2.28 -6.17 -0.60 -2.76 -2.85 1.78 3.37 -1.87 3.86 -0.06
2.41 -5.61 -0.43 -3.13 -2.89 0.92 3.50 -1.02 4.18 0.08
2.17 -6.57 -0.69 -2.35 -2.72 2.74 3.15 -2.74 3.41 -0.19
0.85 -6.48 -1.11 0.55 -1.13 6.28 1.08 -5.79 0.23 -0.70
1.77 -7.03 -0.90 -1.32 -2.18 4.34 2.49 -4.18 2.39 -0.42
1.99 -6.90 -0.83 -1.85 -2.54 3.53 2.89 -3.53 2.98 -0.33
1.20 -6.86 -1.11 -0.12 -1.56 5.77 1.62 -5.40 0.97 -0.58
=>
2.28 -6.17 -0.60 -2.76 -2.85 1.78 3.37 -1.87 3.86 -0.06
2.17 -6.57 -0.69 -2.35 -2.72 2.74 3.15 -2.74 3.41 -0.19
1.77 -7.03 -0.90 -1.32 -2.18 4.34 2.49 -4.18 2.39 -0.42
1.20 -6.86 -1.11 -0.12 -1.56 5.77 1.62 -5.40 0.97 -0.58

1.38 -2.79 -2.33 4.45 5.00 -3.17 -2.96 -1.35 -2.91 -2.67 -2.50 -3.32 -0.59 -1.63 4.28
1.16 4.48 5.45 -5.26 -4.44 5.86 5.19 -0.94 5.22 3.89 5.29 5.75 0.44 1.94 -6.50
-0.44 2.59 2.70 -1.46 -0.51 1.44 1.93 -1.13 1.35 1.56 1.89 1.72 -0.34 -0.28 -1.61
1.06 -1.68 -1.54 6.57 4.40 -3.66 -4.32 0.07 -4.36 -3.91 -4.80 -4.05 0.19 -1.87 6.09
=>
1.38 -2.79 -2.33 4.45 5.00 -3.17 -2.96 -1.35 -2.91 -2.67 -2.50 -3.32 -0.59 -1.63 4.28
-0.44 2.59 2.70 -1.46 -0.51 1.44 1.93 -1.13 1.35 1.56 1.89 1.72 -0.34 -0.28 -1.61

-3.16 -3.99 -3.91 -2.67 6.44 -2.39 -2.92 -3.31 -3.31 0.01 -1.45 -3.48 -4.24
3.10 2.96 3.80 2.89 -7.35 2.36 3.74 3.15 3.62 0.07 0.60 3.11 3.80
=>
-3.16 -3.99 -3.91 -2.67 6.44 -2.39 -2.92 -3.31 -3.31 0.01 -1.45 -3.48 -4.24

8.22 1.79 -4.34 -0.12
7.40 4.82 1.90 4.39
=>
8.22 1.79 -4.34 -0.12

-1.33 3.88 5.93 -2.04 1.27 -0.74 6.70 -0.46 -2.54 2.23 3.51 -0.73 -4.21 0.22 3.00
-0.25 3.40 5.49 0.24 2.29 2.14 5.16 1.31 -2.03 1.55 0.72 -2.12 -2.24 -0.52 2.81
=>
-1.33 3.88 5.93 -2.04 1.27 -0.74 6.70 -0.46 -2.54 2.23 3.51 -0.73 -4.21 0.22 3.00

1.23 1.52 0.46 -0.25 1.18
-0.29 -0.27 1.72 0.53 0.13
-0.19 -0.05 -0.63 0.46 -0.27
-3.92 5.53 2.38 -4.34 -6.53
=>
1.23 1.52 0.46 -0.25 1.18
-0.19 -0.05 -0.63 0.46 -0.27

6.18 -2.99
-5.11 2.47
-0.68 0.33
4.08 -1.97
-1.65 0.80
-5.03 2.43
-0.14 0.07
6.66 -3.22
=>
6.18 -2.99
-0.68 0.33
-1.65 0.80
-0.14 0.07

4.64 4.38 0.47 -1.53 -6.08 -2.36 6.88 3.67 6.53 -2.86 -1.74 -0.75 -4.13
2.39 -5.56 5.24 7.05 5.22 -5.56 4.76 -0.20 -4.37 1.98 -1.72 -3.13 -7.04
-6.15 -6.62 -0.51 -0.54 -7.12 -1.98 3.79 -1.07 4.04 -0.38 -2.88 -7.06 0.69
3.05 -6.63 -0.46 1.26 5.15 -3.72 -1.73 -2.78 -1.58 0.46 1.80 -0.79 3.70
4.22 -5.02 4.66 0.51 0.47 -6.27 -5.87 -3.41 6.40 -2.75 -2.36 -5.78 -6.67
-5.53 -6.07 -1.92 -0.14 1.05 -6.06 4.29 -0.66 1.64 -6.29 -5.48 3.17 -3.99
=>
4.64 4.38 0.47 -1.53 -6.08 -2.36 6.88 3.67 6.53 -2.86 -1.74 -0.75 -4.13
-6.15 -6.62 -0.51 -0.54 -7.12 -1.98 3.79 -1.07 4.04 -0.38 -2.88 -7.06 0.69
4.22 -5.02 4.66 0.51 0.47 -6.27 -5.87 -3.41 6.40 -2.75 -2.36 -5.78 -6.67
